One vector is turned by the same rotation once a step. Each row is the vector after some number of steps, and that number follows the row.
The counts run from 0 to 713.
[ -6  16  11  32   6  12  11   6 -14 -24 -27  -2   5  19  30  -4   7  -6
 -20  18  -7 -10 -10   8  26   8 -13   4 -28   4 -21   2 -19   8   7 -11
  14 -11   7  -7  22  -1   3   3  -9 -14   0   2   4   4   5   5   6  -7
   4 -18  17 -17  15 -10 -19   3  -8  10  18  -8   3   4  17   2   7   3
 -17  17] | 460
[ 16   5   7 -12 -12   6  12 -30  -3  -3 -20   5  11 -13  -3  -4   8  -7
   1  -4   1  10  -8  -5 -10  13   1   7   6  22  -7  -6   4 -34   3  18
   6  -9 -13  -2  -6  19   2  26  -9  14 -12   7 -24   3  -5   2 -12  -7
  -7   3 -29 -33 -35  -2  21  -6   6  -4  16  -9 -17 -19   9  15   0   7
  12 -21] | 677
[ 10   3  12 -24   2  12  -6  -7  -2   0  18   9   1  -8  -4   0  -5 -11
  14 -22   3  -4 -12  -6  -7  -2  -2  -3  12  10  11   9  -9 -30  -9  18
  -5  16  14   7 -21  11   8  20   5  15 -34  23 -13 -14  27  -8 -14  15
  -1  -1 -14 -14 -25  15  -9 -23  11  -5 -13   0  11  15  17  14  -3 -12
   7 -15] | 44
[ -4 -11  25 -11  16  32  25   5   0  12  -3   2   3   7 -12   1  -2 -23
  -4 -22  -5  -9   4   3   8  -4   7 -14 -23   2   9   7   3 -16   2 -11
  -8   4  17  -8  11  -1   6  10   1  -1 -19  16   5 -15  20  11 -13  14
  -8  35   1 -28  25 -12   6   9   0   7 -12 -14  32  14   7  22   3  -2
  11  -1] | 499
[ 32   0 -17 -20  -4  -8 -26  -1  14  -2   1  10   8  -2   5  10  12   2
  14  15   7  19 -28 -24 -26 -16  10   2  -8 -11  -9  -7  -1   4  15   5
  -8  -8   2  11  -8 -23  18 -13  -7   5  -2 -16 -10  -2  -6  19  -9  -7
   6 -14  12   0 -11   5 -31  -4  10 -24  -2   6  24   2 -23   1  13  14
   7  -9] | 103
[ 17  -1  15 -13 -12 -23   5  -6 -10  18  19  -2  -3 -11 -12   7   9 -10
  20  10   9 -12   7 -13   1 -15  -5 -14  15   9  20  28 -20  -9  -7  15
  -2   4   4   2 -22 -24  -2  26  -1   4 -11  12  -5  -1   0  13  21   2
  -2 -22  -5  22 -18   5   2  -9  -9  -1  12  15  11  11  18  -5 -12  16
 -12  14] | 86
[  7   7   0 -18  -7 -12  -3 -10   7   9 -10  -3  31  -6 -23  23   2  -2
   4 -14  10   3   1  -3 -31 -16  18  11   5  13  -2   7   4  11  11  22
 -15 -11 -23 -12 -17   1 -22 -10 -20  -4  10  -3 -15  -9 -14  11  10  -4
  20   2 -29  10 -12   3   8  11  13 -23  20   5   4 -20 -19  -4   7   9
   8  -8] | 622
[ -5   7  -5  -6  16  -1  -7   5   2 -12 -17   4  32 -11  11  30  -1 -18
  -8   2   1  13  -6  -2 -19  -8  18  14  -8  10 -28  18   5  24  20   8
  -8 -17 -10 -15   9   5 -19 -24 -26   8  15   6   3  -6  -8  -6  -6  -2
  24  -4 -14  -3   4   2 -13  15  17 -22   9  -7   0 -23  -8   8  22   0
  -4   2] | 367
[  4  15  14  18 -11  -3  10 -10   1 -26 -31   9   1  13  10  -3  -6  14
  -4   5 -12  -4 -20   7   7  22   9  21 -19  -2  -3 -15   7  -9  -5   5
   9  -3 -26 -11   5  -6  23  -5   1 -19  16  -3 -20 -21   8  30  -2 -21
 -21   9   9 -27  -9  -6   0   5   7  -9  18 -13   2 -10 -15  -4  17  16
   9 -11] | 440
[ 10  -1  18  -3 -18  -9   6   8  -9   2 -24  -8 -20  27 -11 -22   8 -19
  13  10   7  -3  -6 -26  32   3  -9   0   5 -11  -2  17 -17 -11   0  10
   7  10  -4   5  13 -28  -3  21 -14  -4   4  -3  10 -14 -15 -13  -9  -8
   3   0  18 -11  35  -8  -2 -11 -14  26  17 -12  24   4   0 -14  -5   7
   4  -3] | 648
[  7  17  25   5  -2 -14   8  11 -21  -8 -17   5 -10   9 -12   5  -7 -13
  -4 -22  -1 -20 -20  16  -2 -11  -7  23   0  -2  15  25  -2  12  -5  42
   4  18 -19 -15  -9  -7  -3 -16 -21  -8   7  23 -19 -32  -5   3  11   1
 -14  11  -9  -4  20   0   0   2  -3   1  11  -5   0  -5  -5  -3  -7   3
  -3  -7] | 385
[ -4 -14  14 -25  18   6  -4  -8  10  -4  14  -1   0 -11  10  -1 -13 -22
  26   8  -3   9  -2 -25  14  12  15  -7   7   6  -8  20 -11 -22  -6  -9
  -4  -5  14  -1  12 -31  11  28  16  11  -5   5  16 -16  25  -6 -26   6
  -2   7  20  -5  -2  -5   1 -19   0   5 -10 -12  24  14   9  10  14   1
   4  -4] | 552
[  6  -4  -9  -5  15  -6 -13  -1   8 -11 -16   5  18  -9  14  17   0 -10
  12  19   1  24 -16 -14 -11  -3  21   3 -15  -1 -31   9   6  18  19  -5
 -13 -21 -11 -10  17 -26  -3 -22 -12  11  16 -13   5 -14  -2   5 -14 -11
  13  12  11  -5  19  -9 -19   5  15 -19   1 -15  15  -8 -18   5  28  15
   3   0] | 113
[ 20  -8  -7 -31   8  -3 -13  14   7  16  -3   5  12  -1   2  15  22 -28
  -2   8   6  17  -1 -31 -22 -24   5  -7  -4   8 -19   8   0   3  21   2
 -12 -11   7  13   1   2   0  -3 -24  28 -15   3   7  17 -20   0  -9   3
  19 -15  -1  -2   6  -3 -15   8   6 -18  -3   2  24  -4 -11  11  -4  -1
   7   0] | 602
[ 27   6 -15  -7  -1  -9 -27   4  11  -4   1   8   4   0  18   6   8   3
  11  11   6  18 -29 -17 -22 -10   7  10 -10 -11 -12  -5  -9  11  11  10
  -9  -1   5  10  -7 -31  18 -14  -5   5  -1 -11 -15 -11  -9  19  -7  -5
   2 -14  14   2  -8   4 -36  -8   6 -24  -1   1  19  10 -28  -3   8  12
   2 -12] | 102
[ 10   1  -2  -7   3  25  25   0  17  -7 -24   7   5  10  10   9   8  -3
   0 -14   3  -5   3   1 -10 -21  18   0 -28  -3  -2 -18  20  -9   8 -13
  -8   1   9  -9  11  29   2 -13   2  -2 -19  -2 -13   0  24  11 -18  -2
  -2  19  -1 -29  -8  -8 -15  24  13 -16  -1   5  27  -8   2  21  16  -1
  23   4] | 252
[  0  28  -4  28   0  -3  -9  -3  -8  -8   3  -4  17   9  12  -4   2  15
   8 -27  12 -11  -5  20   0   3  -8  -4 -12  -1  12   4 -20  12 -25   0
 -15   9  -1 -12 -12  -5 -24  -5  -8 -19 -17  10 -13 -25  26   6  17   5
  13 -23   2  16 -14  15 -29   1   3  -4  10  21   4  13   3 -15  -1   9
 -11   6] | 524
[ -3   0  25  10   2   7  29   7 -20  12  -9  -7   9   3  -6   2  18 -21
 -15   9  -5 -17  21   2  18   1 -12 -26 -14  20  -3  15 -16 -12   5 -15
   8 -15   6  -3   2  11 -12  28 -13   1 -18  15   8  18  -4   9  19   3
   0  -8  -8 -14  12 -10  13  13  -8  17  20   1  12   8  36  10  -8   2
  -6  24] | 710
[ -3  17  -5   5  -1  -1   2   4   2  -1  -7  -1  26   6  10   8  13   2
  -2 -20  14 -14  19   2  -7 -12   1 -15 -12  17   2   0  -2   3 -12 -15
 -18  -3   0  -4  -6  31 -33   0 -13   1 -27  15  -2   3  19  -3   9   3
  29 -27  -9  15 -15  10 -27  20  10  -3   7  29  10  -2  16  -4   6  -3
   3  18] | 273
[ -7   7  -5   0  -4  -5  -6  -6  -2 -14  -3   6  20   2   3   2  -1   5
  18  10  16 -16   7 -14   3  -4   0 -21   9  14  -7   2  -3  -8   2 -18
  -8  -3  -1   4 -17  33 -21   4   1  -3 -21  -4   5   9  27  -2   1  -3
  30 -29 -14   7 -18  15 -25   0  23   4   6  22  11  -2  30  -7  22  -7
  -5  22] | 30
[  0   5  -7  -5 -15 -12 -12 -24  -5  -8 -20   0  26  -3  -7  -7   8   6
   5  19   7  11  -1 -26   7  15   4  -5  14  19 -20  -6 -12 -16   9  -1
   0 -14 -22   8  -9  18 -16  24 -15   7  -2 -13   2  16 -11  -6  -1 -17
  30 -22 -19  -6 -20   5   3  -9  13   1  28   2  -5 -18   8 -12  14   4
   5  -4] | 665
[ -2  12   3   5  -3 -20 -18   0 -12 -13   9  14  21   2  -3   0  -7  12
   9  -3   5 -18  -2  -2 -11  10  -1 -27   2  12  10  -1   3 -12  -8 -12
 -11   0 -26   8 -34  27  -6  -3  -3   0 -20  10  -5 -12  26  22   9  -6
  18 -16  -7  14 -14  16 -28   6  30  -5  -7  23  16  10  14  -8  18  -7
   1   9] | 283
[-11   5   9  -9  -4 -11 -17   4  -3  -8 -22   6  33  15  -5   1   6 -11
 -10  12  -7   4   2 -28   0  22  11  -7   6  13 -25  -1   5   0  18 -18
  -2 -17 -33  15  -2  26  -4   5 -27  12   4  -2  17   7 -17   1 -12 -11
  38 -15   0  -8  17  -3  -1   9  14  -1   8  -2  11 -12  -8  -9  16 -10
  14 -10] | 167
[-15  19   7  16  -1  -6 -24  -9 -17 -14 -13  -4  34  11  -6 -10  -7   4
  -7   6  -8   6 -15  -7  20  43  -1   0   2  10 -23   4 -22   6   3  -4
  -6 -17 -32   1  -1 -17  -6   6 -22  -8  16  -2   7 -13 -10   6   5  -7
  31 -11  -4  -1  17   6   1 -11   6   3  15 -17  -4   0 -11 -17  10   5
  -7 -14] | 418
[ 10  23  12   1 -18 -15  -1  11  -5 -23 -24   7 -14  25  -5  -2  -4   4
   2   0   6 -21 -30  -6   1 -21  -9  35   9 -14   7  14 -10   9   4  38
  12  27 -10   1  -9   3  -1 -21 -13 -14   4  -4 -14 -17  -4  -1   7  -9
   5 -14  -2  -2   2  13 -21  -7   4  -2  16   0  11 -12  -7 -19   0  -2
  -2  -4] | 143
[  5   2   5   0  -6  -9   0 -29 -15  11 -15  -2  26 -15 -13  -5   8  -9
   3  -4   1  20   7  -8  -4  28   4 -18   4  26 -18   0   1 -24   3  -1
  -9 -25 -31  -6  -2  -2 -20  28 -24  14  -1   9 -11  -2 -14   0   1 -10
   7   2 -21 -12 -17  -5  24  -1   7   4  21  -7 -15  -9   5   4   8  12
   5 -14] | 423
[ 20  10  -7  -4 -29 -12  -2   8  12   2 -35  -2  -5  31  -2  -6  17   3
   9  -7  12   6  -9 -17  -4 -12  10  16 -13 -11   6  -9   5   8  -1  14
  -6   8 -17   1   7  -9  -2  -9 -19  -8   6 -11 -11 -14 -15   9 -11 -17
   6  -8  17  -2   7  -5 -16  10  -2  -3  18   8  25 -14 -30 -21   2  15
  20 -12] | 642
[ 22 -20   2 -38  -6 -13 -11  -4   8  16   6   4  -3 -12  -9   6   8 -14
  24  26   9  19  -9 -41  -6 -15  12 -10   7  -3  -8   9  -3 -17  20   3
  -6 -10  12  13  -1 -28  18  14  -3  16 -11 -12   1   5  -8   9 -14  -3
   4   5   7  -4   0  -8  -7  -9   7 -11   0  -7  31   6  -8   9   7   8
  11  -4] | 106
[ 16   6  -7   7  -2 -23 -19 -10  -1 -12  -5  16   6   0  17  -3  -3  13
  24   3  14   5 -14  -3 -16  16   1 -28  -6   1   6 -15  18 -17 -13 -10
 -14  -2 -21   8 -12  -3   6  -7   3  12 -18   5 -16 -20  24  19  -9 -11
  -5  -7  11  -3 -16   8 -34   4  26  -4 -16  19  17  16  -1   0  21  10
   9  -7] | 537
[ 20  -4  14  -9 -21 -25  21  -3  -1   9 -30   4  -9   5 -26   1   9 -11
  21  -7  16  -1   0  -6 -12  -9  13  -7   3   4  13   5  21 -11  -3  20
  -7   4 -35  -9  -1  -5 -12  -2 -11   5   5   6 -19 -17 -11  13  -3 -18
 -13  26  -7  -8   6 -10   7  20   8  -1  12   8  14 -14 -12   0   2  19
  19  -5] | 634
[ -8  16  15  -9  -4   9 -22  20  -6 -10 -12  -5  12  26  -1 -11  -1 -16
 -17  -5  -6  -1 -17 -22  20  12  -5  18   3   1 -20  18 -26   4   7   9
   7   2  -6  14   5  -1   9  13 -27   2  -6   5  14  -5 -15  -9 -12   6
  30 -18  12 -10  27   5  -7 -21  -7   6   3 -20  13   6 -12 -12  -5 -14
   1 -21] | 163
[ -3  27 -10  10  -7  -3 -26 -10  -4 -17 -23 -11  31  15  14 -10   6   7
  -4   8   3   7 -14 -13  13  21  -8  18  -2   7 -29  -5 -25   7   5   2
   1  -8  -9   3   3  -2 -16   9 -22  -7   3 -12   2  -3 -11  -9  -4  -9
  34 -37  -1  -6  -8  10 -15 -16   2   3  25  -4  -9 -11  -5 -21   5   2
  -4 -11] | 662
[ 14   7  -4   8   3   7  12 -31 -10   2 -13   6  23 -20   0  -1  10   4
   7   6   8   9 -10   5 -11  -3  -4 -20  -8  18 -11 -15  -3 -27  13  -3
  -6 -15   5  -5  -9  19 -11   9  -4   5 -25  -5 -25  11   4  14   4  -5
   2   6 -30 -28 -29  -3   0  -1  23  -9  10   1 -10  -3  23  23  17  11
  -2   3] | 232
[ 19  -8  11 -14 -26 -13  11   4   3  13 -25 -11 -19  22 -17 -18  17 -16
  19  10  13  -1   6 -35  18  -9  -1  -8   8  -8   5  11  -5 -19   3   7
   0   7  -6   4  10 -14  -8  22 -14   0  -3  -8   7   2 -15  -4 -13 -13
   4   0  13  -7  18 -10   4   0 -14  19  20   5  30  -4  -2 -12  -6   9
  17  -5] | 646
[ -8  14   2  16   0 -14 -21 -15 -11 -13 -21   1  43  -1   0  -4  -3   6
  -2   7  -3   9  -7  -5   0  42   4 -10  -2  17 -24  -9  -4  -1   3 -10
  -8 -24 -47  -2  -6  -2 -11   6 -22   2  16  -6  -1  -8 -12   8   2 -15
  25 -13  -6  -4  -1   1   5  -3  12  -5  15  -5  -7 -12  -7 -11  21  11
   3 -10] | 420
